One turn sends every row of this set to another row. A few are shown first. Where does it send the rows asked after them?
pakov: -11  -1  -10  -14  -10  -5  11  -1  11  14  2  5  -3  -2  27  13  -10  -4  5  -2
ris: 7  10  1  -8  9  -6  9  -20  -6  -12  -4  -4  -8  0  8  8  6  2  -12  10
kaz: -4  -5  -13  -13  11  18  13  -7  16  8  14  -11  -8  -2  6  10  0  -7  -4  -1
Bab: -1  1  -17  -23  12  -10  -6  0  16  -7  14  3  1  0  5  11  3  9  5  -4
Pazo: 16  12  2  -13  0  0  13  6  15  9  -7  -5  -21  3  10  20  5  -2  7  -8
bot: 3  9  -11  -15  17  15  2  -8  13  0  14  -4  -4  12  14  5  5  -9  -3  -12
Mimat: 1  6  12  -18  -5  -13  2  -3  -6  4  10  1  -7  -7  6  24  -2  -4  -6  18
Zib: -8  5  -14  -18  13  -7  -3  14  8  10  8  -3  -2  -2  21  17  -4  4  -1  -14
fevi: 3  14  -8  -24  3  -4  6  11  7  10  4  5  -20  4  14  3  -2  6  14  -9
bozin: 0  14  -14  -17  0  -7  12  -7  10  6  11  -14  -22  -3  26  9  -9  3  0  -2
kanur: 8  16  13  -16  3  6  0  6  0  -17  6  6  -9  -7  2  6  3  -7  -4  6
pifeb: 2  0  10  -13  -5  -4  10  -3  0  -3  8  1  4  4  0  21  -3  -12  -10  15
Dida: 7  0  -15  -14  5  14  12  -5  14  10  1  3  -14  14  8  3  6  -9  -5  2
Neku: 7  11  4  -13  7  -19  -1  -13  -11  -2  -1  4  -15  -9  10  13  5  2  -9  7
sazi: -9  4  10  -24  14  -14  2  -2  -9  -2  -4  1  -8  -13  13  23  4  -5  -5  8
beka: -5  -4  8  -23  21  -5  5  2  -2  -9  -8  -4  -2  -7  3  15  9  -7  -10  2
bom: 2  -2  -5  -15  14  23  8  -1  13  6  -2  0  1  3  17  6  -1  -9  7  -2
fot: -9  4  -11  -25  2  -5  7  -14  23  -11  13  -8  -8  -5  17  10  1  3  4  9
Rad: 2  7  -5  -2  -2  3  12  5  14  4  -10  6  -5  -2  22  30  0  -9  0  -7
gaf: 5  17  10  -20  4  -9  -6  5  -7  -10  7  12  -11  -12  11  16  -1  -9  -4  6

Pazo goes to -> fot
bot goes to -> Dida
And these:
kanur goes to -> ris
gaf goes to -> Neku
fevi goes to -> bozin

One turn sends every row of this set to another row. A few are shown first. Where does it send the rows asked after them?
fev: 18  17  -4  -11  -10  12  -6  -4  -8  5  -9  -11  1  8  8  -22  12  20
dapu: 13  18  -7  -15  -6  15  2  -7  -10  4  -7  -11  2  -1  10  -20  9  18
buko: 24  -10  -20  0  2  -2  7  -10  -10  8  -20  0  -3  5  2  -22  -4  1
Zupo: -6  10  9  -2  -6  5  13  -16  9  12  -7  -10  -12  12  11  -8  9  14
rim: 17  -1  -11  -1  13  -3  -2  -6  -9  14  -25  -1  -7  11  1  -25  -3  2
zok: 12  1  -12  -4  16  0  11  -6  -11  12  -21  -5  -3  0  9  -20  -9  3
seduf: 19  0  3  -2  9  0  6  -2  -11  8  -20  -14  5  8  8  -18  -8  10
mopub: 21  -10  -18  -2  3  -3  9  -9  -10  6  -19  -1  -3  0  2  -21  -7  0
nuto: 25  -10  -17  1  0  -3  8  -10  -9  6  -19  -3  0  5  3  -20  -6  2
paro: -7  14  1  -10  2  -3  1  -28  -3  -2  -20  -9  -6  -2  1  -10  -6  16
Lagas: -1  9  0  -6  1  -8  -8  -25  3  4  -26  -2  -13  8  -8  -17  -2  14
Zeped: 23  -11  -16  -1  2  -4  6  -8  -11  6  -20  -1  -4  4  1  -23  -5  1
bis: 20  -2  -22  -1  -13  -3  -1  -17  6  4  -5  -6  -7  -3  -2  -19  10  22
rupim: 20  -4  -3  3  9  -5  4  -3  -10  11  -22  -11  1  8  8  -20  -9  7
fem: -4  12  10  -1  -7  3  6  -16  9  15  -9  -7  -15  17  7  -12  12  14
Nemin: -1  10  4  4  -9  3  4  -13  14  16  -3  -8  -13  21  12  -8  7  12
zuri: 5  7  1  4  -12  5  4  -13  9  20  2  0  -14  17  11  -8  12  9
Zupar: 21  -9  -20  -1  2  -2  10  -9  -10  7  -19  -2  -2  1  4  -19  -6  0
luviv: 13  5  -13  -4  -12  10  2  -14  3  4  7  6  -4  7  16  -6  4  -7
sabi: 16  3  -9  0  -15  10  0  -13  2  4  7  2  -2  11  17  -6  3  -5
dut: 11  7  -3  -5  -17  6  -7  -20  -6  -1  3  5  -3  7  13  -7  -3  -9
bod: -1  13  3  -6  0  -7  -10  -27  -1  1  -25  -3  -11  9  -6  -13  0  14
Nogas: 14  4  -12  -2  -15  10  -3  -14  4  6  6  7  -5  12  14  -7  6  -7
zel: 12  20  -11  -16  -6  14  -5  -8  -9  7  -9  -5  -4  4  6  -24  14  16
rorug: 11  7  -2  -5  -17  7  -5  -19  -5  -1  4  4  -3  7  14  -7  -3  -8
beri: 19  -2  -21  -1  -12  -3  3  -17  5  2  -3  -9  -5  -8  1  -18  8  22
Bulo: -1  11  -5  -2  -8  8  9  -17  8  20  4  4  -15  9  11  -9  10  5
vemuf: 11  -2  -14  -2  -9  -7  2  -20  13  2  -8  -10  -5  -1  -7  -15  7  26
Mubi: 10  -2  -18  -4  -8  -6  5  -19  13  2  -6  -9  -6  -6  -6  -15  5  26
tol: 1  9  -1  -18  -9  6  -4  -23  -10  -7  -11  3  -2  8  11  -8  -8  -2
tipuf: 16  -1  -24  -2  -11  -1  2  -18  6  3  -4  -5  -7  -8  -3  -20  9  21
Lopek: -7  9  -1  -10  4  -5  6  -26  2  1  -21  -9  -7  -5  1  -11  -10  17
sib: -9  14  4  -5  -4  6  10  -19  8  15  -9  -4  -17  10  7  -12  11  12
mozi: 11  8  -4  -4  -16  6  -5  -21  -5  -1  3  6  -3  6  13  -7  -2  -9
nitom: 6  5  5  -14  -13  4  -5  -20  -8  -8  -10  -2  2  14  13  -7  -8  2
Roz: 2  10  10  -4  -4  -8  -5  -24  -1  -2  -21  -15  -1  7  2  -10  -5  20
Kamur: 1  7  1  2  -12  8  12  -13  9  17  7  -4  -9  9  16  -5  6  9
fumuk: -5  12  1  -1  -5  6  13  -13  12  15  0  -8  -13  10  15  -5  2  12
gud: -6  13  -3  -2  -3  6  6  -16  13  18  -3  1  -19  14  8  -11  9  9
Vut: 5  7  2  -14  -12  5  -11  -22  -8  -5  -13  5  -3  16  7  -10  -4  -2
Gima: 16  4  -5  -5  12  2  -5  -6  -11  12  -25  -1  -7  13  -2  -25  0  3
Med: 22  -11  -16  -1  1  -4  8  -8  -11  6  -19  -4  -2  2  2  -21  -7  1
Lol: 9  6  -8  -11  16  5  11  -8  -11  8  -19  -5  -4  -2  5  -20  -8  5
gizi: 9  0  -18  -3  -7  -6  1  -20  12  3  -7  -8  -8  -2  -8  -16  8  25
bek: 3  4  10  -3  -4  -9  -2  -21  4  0  -22  -14  -3  8  1  -13  -9  20

Med goes to -> Zeped
fem goes to -> sib
And these:
gud goes to -> fumuk
sabi goes to -> Nogas
Bulo goes to -> Kamur
zel goes to -> dapu
nitom goes to -> Vut
paro goes to -> Roz
bis goes to -> tipuf
bek goes to -> Lagas
seduf goes to -> Gima
zok goes to -> rupim

One turn sends every row of this set to another row. A few are shown first. Where does it send the rows asked after them?
Fis: 2  2  -8  -2  6  1  5  -2  -1  3  -1  4  17  1  3  -17  4  -6  -11  9  -7  12  9  19  -8  9  9  -5  4  4  -14  -1  -4
Povaf: -2  4  -7  -5  4  3  1  0  2  4  0  5  9  3  8  -16  0  -9  -13  9  -9  14  6  17  -3  5  11  -5  -2  7  -15  7  -6
dupi: 6  8  -8  -2  11  16  -2  -11  9  -11  -5  3  -8  4  5  -11  12  -9  -14  16  2  16  -2  8  8  7  -10  -11  12  14  -5  1  -19
dadir: 14  -2  -9  -2  12  7  -1  -8  13  -6  -2  0  8  -2  -5  -11  16  2  1  4  12  13  1  15  -4  9  -16  -7  20  7  -10  -5  -13
ras: 9  6  1  -5  15  10  -6  -3  15  4  -2  4  0  -10  -3  -5  19  12  4  3  21  5  1  9  4  8  -30  -6  14  13  5  -1  -7
Fudar: -6  15  2  -4  1  9  -9  13  -5  7  2  4  -2  -2  13  6  -7  11  -5  12  -12  11  12  1  0  3  0  3  -18  5  8  1  11
les: -2  10  5  -9  -2  6  -8  3  -6  -11  -14  6  5  0  9  -2  -11  -4  -8  12  -1  7  13  2  -13  14  1  -2  -5  2  8  -19  15
zuta: 2  7  9  -13  3  -3  7  -1  8  5  -28  16  8  -1  7  -8  -7  -3  8  2  6  -3  9  -1  0  -3  -20  -2  -2  8  16  -12  7
Duti: 5  16  1  -10  12  10  7  3  3  4  -18  15  6  1  7  -10  -9  4  1  8  -9  6  11  0  5  -7  -25  0  -9  8  24  -8  5
nipoz: -1  17  -6  -5  -9  2  -9  8  7  -8  3  -6  -16  1  15  0  -8  8  12  7  -8  8  1  -2  10  0  -8  3  -3  13  17  -9  7
zadi: -5  3  5  -6  -2  -3  -8  9  -3  9  -3  2  15  -8  5  5  2  14  6  4  7  2  16  6  -13  11  -3  -1  -3  5  1  -7  20
Nid: 1  11  -6  -3  -5  -6  -3  5  3  -1  6  -9  1  -6  7  2  6  19  20  5  -2  2  7  3  3  7  -14  -1  10  14  15  -15  13
kuz: 2  -1  -11  0  3  -1  4  3  2  9  1  2  15  -1  6  -14  2  -3  -6  6  -3  15  9  18  -3  4  11  -4  0  3  -15  7  -4
puve: -2  16  2  -11  -9  -4  -8  -4  3  -15  -5  -4  -8  1  9  -3  -2  2  8  8  -3  -3  2  0  -3  11  -10  -4  11  19  12  -24  9
kegi: 11  15  1  2  15  14  -3  -1  15  2  0  7  -18  -6  4  -2  9  7  -4  9  7  12  -3  4  16  0  -25  0  3  6  10  2  -16
buz: 10  2  -6  5  9  6  0  -3  15  7  4  1  -7  0  4  -1  15  5  -1  6  7  16  -2  9  12  -1  -11  -2  7  7  -12  12  -21
Zis: -4  12  7  -13  8  1  7  1  3  18  -16  13  10  -3  8  -4  3  10  7  7  -2  -4  11  0  6  -5  -24  -5  -5  20  16  -1  8
mil: 9  9  1  -4  11  14  -5  -10  13  -12  -16  7  -12  -5  4  -8  10  -7  -7  11  19  7  -1  3  7  10  -22  -10  14  10  11  -10  -11

zuta goes to -> Zis
Fudar goes to -> les
mil goes to -> ras
And these:
Fis goes to -> kuz
dadir goes to -> buz
Nid goes to -> nipoz

One turn sends every row of this set to another row. A few are shown first. Where does it send the rows asked after them?
pode: -2  2  4  -10  11  -3  -11  2  1  -9  -8  -9  -4  -5  -2  -18  1  -21  -11  20  -26  -3  6  2  3  -8  -12  -7  2  12  -3  18  -11  -4  -9  -5  5  9  6  12  4  3  4  6  -10  -5  15  2  -3  5  10  -4  -2  -13  1  4  3  0  10  0
Ruku: -20  -1  -3  1  2  1  11  -18  15  -10  -7  -2  10  -3  -1  -11  9  -4  1  17  1  -10  3  -10  -21  8  -3  2  16  9  1  -1  5  14  11  -5  -6  12  12  7  6  -5  14  -1  -17  -1  2  6  9  2  -18  7  -23  -12  -4  -2  -3  -7  11  -8
vepi: -14  -9  0  -22  7  -6  4  -16  14  -7  -13  0  -8  -5  -3  -17  -1  -17  -8  13  -7  -21  0  0  -23  -2  -20  4  2  6  5  3  -5  -8  11  -4  9  -4  3  10  7  -2  10  -19  6  -9  -3  5  14  11  8  12  -5  6  0  4  5  -5  9  9
rizi: -16  17  3  1  1  -15  12  -14  15  -13  -13  1  15  6  -9  0  -4  -4  -21  15  9  -13  11  -3  9  -8  -20  -12  7  7  -4  2  -4  4  5  -14  4  6  4  -2  13  -5  4  0  -13  -9  -1  -5  -4  3  0  11  -25  -10  -7  6  12  0  -7  10
mamu: -10  4  -1  12  6  -11  9  -8  3  4  -12  -5  8  15  -6  -9  15  -17  -15  14  -1  -10  -7  -2  -10  0  -5  1  -3  4  -9  4  -11  -5  -11  10  10  0  6  6  4  -3  21  -7  -18  5  -6  25  8  10  1  19  -18  -12  4  6  14  -12  7  -14
fuzop: -5  1  -6  -7  24  9  -1  -12  -3  -12  -20  -2  -4  10  -12  -7  6  -5  -18  14  4  -11  4  -6  10  1  -18  -12  6  -5  1  1  -22  1  2  1  -6  -10  -3  2  5  -1  7  16  0  -7  -22  -8  10  0  -12  12  2  1  -3  5  20  -10  6  -13
nati: 9  -10  4  -1  8  -8  8  -2  11  -5  -23  1  6  -6  3  -31  4  -21  -7  19  -8  -3  17  -3  -8  -1  -19  13  3  -3  -2  8  -20  20  0  -3  -4  3  1  15  -11  2  2  11  -10  -11  -5  -6  8  12  2  11  -10  -15  -1  -5  0  14  10  2
ditu: -3  -6  -12  -3  8  -8  10  -13  -5  -16  -24  -7  -4  8  -8  -18  21  -15  -5  27  5  -11  2  0  -8  2  -14  3  -3  15  -11  -7  -8  6  -3  -8  -16  0  -3  10  -11  13  21  0  3  10  -12  5  12  16  2  6  -3  2  -4  -4  21  4  15  5
mogu: -7  15  11  1  20  -19  15  0  8  -15  -17  -3  -7  -12  -10  -7  3  -16  -3  9  9  3  1  -7  7  -11  -15  3  -5  5  -26  9  -5  8  -17  1  7  -2  7  3  -5  -3  3  -8  -11  12  -11  -2  -1  13  12  6  -1  4  -6  13  1  12  -3  -3
zut: -11  -11  -4  -15  1  -16  -4  -5  7  6  -12  5  -2  4  -1  -24  7  -9  -11  16  18  2  0  -7  -7  12  0  4  -14  -6  -2  10  2  9  6  -4  4  6  -5  17  13  -5  9  -12  -6  -4  -7  9  12  5  0  14  3  -8  -11  -10  18  -6  1  15
fug: -11  -4  -4  4  16  -4  -9  -4  6  -5  -8  -15  -4  -2  2  -10  8  -16  8  17  6  0  -18  -12  -1  9  -8  8  -2  -17  -7  16  -21  7  2  13  -6  -7  5  7  6  -1  11  -5  -20  -7  -5  1  11  -1  -5  5  -5  6  4  6  -4  -17  0  -8
taku: -14  -9  6  -22  11  6  -5  -9  10  -14  -15  2  -5  -12  -7  -15  17  4  -15  10  6  1  -1  -6  -1  5  -18  -5  3  5  -17  -1  8  22  -4  9  15  16  -1  7  13  0  1  -10  -4  0  -13  9  -6  2  5  14  -6  -11  -8  -5  5  9  6  -6
Fibev: -12  4  11  16  4  -9  1  -7  12  -7  -19  -7  11  11  0  -3  1  -12  -5  16  2  5  7  -9  2  2  -3  -11  3  12  -20  -8  -13  24  0  0  -5  -2  6  6  5  -7  11  1  -9  -12  -9  -7  6  24  6  23  -7  11  -7  5  13  -5  4  -15
zav: 1  7  2  -1  -4  1  0  -21  -1  -10  0  6  -18  -3  3  -13  1  -9  -7  7  -16  -2  10  5  6  9  -7  8  9  2  -14  15  -19  16  -6  -7  -9  5  19  16  9  11  -3  1  -11  6  3  -5  18  -2  -3  5  -4  -3  -13  9  9  -1  0  -8
kofu: 0  16  4  -12  2  14  7  -4  10  -11  -7  3  -7  -12  -3  -10  9  -6  -6  -2  2  -8  12  -16  -2  10  -18  8  1  15  -5  -8  0  2  8  -2  2  8  13  1  11  -7  0  1  -5  1  -22  -10  2  3  5  5  6  -2  5  11  10  -2  2  1
Mos: 7  8  -4  0  -4  -13  -3  -21  -6  -7  -5  0  -7  -2  -15  -20  6  -11  -9  10  4  -6  9  -6  -1  -20  -21  -2  -2  -7  5  14  -25  14  5  1  -11  3  -3  3  9  7  0  8  -4  -4  -5  10  18  12  -6  7  -8  -12  2  -2  2  15  -10  -12
lesim: -23  10  -3  -5  14  -5  6  2  18  -24  -10  -2  -10  -7  -11  -17  16  -3  -14  12  4  -10  -4  -6  3  12  -36  -3  17  -3  -20  16  -16  13  -11  11  3  7  0  9  2  6  15  5  -1  -2  -10  -10  -3  6  -6  7  -13  3  -4  10  17  -7  -3  -8
Rafos: -6  -1  -7  -2  10  -2  7  -1  -5  -12  -27  0  -3  -5  -5  -13  9  -5  1  17  15  -9  4  7  -2  9  -12  4  -8  -1  1  2  4  5  -9  -1  -15  14  7  -6  10  7  6  -4  -22  14  -5  12  11  0  -6  -1  -13  -23  -8  -8  -2  5  -10  9
kob: -5  -10  7  -17  5  -14  9  -7  20  -18  -15  -4  3  -4  -6  -15  -10  -2  -4  19  13  -4  4  1  2  7  -23  -20  15  -3  -5  17  -12  21  4  -1  -10  -6  1  2  11  -5  3  -8  -1  -1  6  3  -2  5  -2  7  -6  5  -17  -9  -7  1  8  7
Dez: -25  8  -7  4  13  -19  1  4  0  -9  -15  -7  -8  4  -8  -26  5  -12  3  14  13  -4  -4  -5  -11  -1  -3  0  -7  9  -9  14  -5  5  -3  2  -13  8  -7  12  1  12  12  3  -4  -2  -12  -14  14  17  -16  6  2  -2  -12  12  17  -11  -13  4

fuzop goes to -> kofu
Fibev goes to -> rizi
And these:
kob goes to -> Rafos
pode goes to -> nati
Dez goes to -> lesim

One turn sends every row of this set to another row. A few are shown first. Where does it send the rows asked after them?
Fir: -11  -16  -5  -5  0  -1  -7  -3  14  21  9  -12  2  -4  -4  0  18  2
dod: -6  11  1  2  4  0  -3  6  4  23  7  14  -7  1  2  -17  8  7
fel: -13  -15  1  -12  -7  4  -1  -4  16  18  6  -5  7  -2  -5  2  15  -2
Mafom: 3  -4  0  -7  19  -13  -3  -1  -8  9  13  -3  20  8  -13  -9  9  8
Zodam: -3  -12  7  15  4  2  11  -7  -4  17  5  6  8  -7  2  6  4  22
tifa: -9  9  5  3  5  6  -10  12  2  18  3  14  -2  3  8  -16  5  9
Zim: -3  3  -5  4  -5  8  7  -7  -5  -9  2  -6  4  -4  -17  0  8  5
Marug: -16  -12  15  3  4  -15  -8  13  1  11  3  -3  -6  -1  0  0  2  -2
Tili: 8  -5  1  -5  11  -12  -5  2  -10  8  9  3  23  11  -15  -8  7  6
dos: -13  -12  15  -4  8  -14  -5  9  -5  1  -3  -9  2  2  -12  -6  11  -4
rok: 1  -13  6  12  2  -1  3  -1  -4  18  12  9  12  -9  6  12  1  18
nis: -6  15  0  5  4  2  -5  4  5  18  4  12  -8  -1  5  -14  9  10
lufus: -8  -9  1  -12  -4  2  6  -7  17  20  13  -7  5  -2  -6  1  19  7
legi: 9  -7  3  -4  13  -11  5  0  -5  15  8  2  23  8  -15  -13  6  6
Musoz: -3  12  -5  -2  4  1  -4  5  2  22  4  13  -8  8  1  -9  3  10
koruz: -2  -1  -1  8  -8  8  2  -4  -1  -10  -5  -8  4  -1  -16  -11  9  5
vasa: -3  -15  6  17  5  3  5  3  -5  14  13  -2  8  -10  2  5  -4  19
Nuku: -2  -11  9  18  0  -5  3  1  -5  13  16  2  12  -13  3  3  -2  18
Fadi: 9  -4  -4  -10  13  -9  8  1  -10  20  13  3  16  6  -18  -8  9  8
tor: -5  8  2  -3  12  5  -9  8  -2  16  4  13  -7  0  6  -12  10  11
tasat: -14  -11  -4  -10  -8  0  -6  0  9  17  12  -5  5  -7  -2  -2  20  -3
sim: -10  3  -6  4  0  11  11  -7  -1  -4  -3  -2  2  6  -16  -2  4  7
Fak: 9  -4  -1  1  17  -9  5  1  -8  14  6  1  21  10  -15  -15  9  8
sul: -3  -7  10  15  1  -1  4  -1  -8  15  10  10  9  -9  3  11  -2  17
pab: -11  -6  16  -6  -1  -8  -3  14  0  -1  1  -6  -10  -8  -6  -8  5  -1
Fon: -3  5  -4  6  -6  7  5  -8  -6  -7  0  -3  1  0  -20  -5  8  3
dosi: -10  -12  -4  -12  -2  4  -2  -1  18  18  10  -6  8  3  -5  -1  17  -2
kar: -2  -16  12  5  2  -17  -1  12  -12  -2  2  -6  -1  -4  -10  -1  0  2
zava: -4  -6  23  1  11  -18  -6  13  -7  7  -1  2  -2  -4  -2  -8  5  7
Vod: 1  0  -1  3  -4  12  2  -2  -1  -11  -1  -7  -2  3  -15  -4  5  9

dod goes to -> legi
tor goes to -> Mafom
And these:
Fadi goes to -> lufus
rok goes to -> Zim
pab goes to -> zava
tifa goes to -> Tili

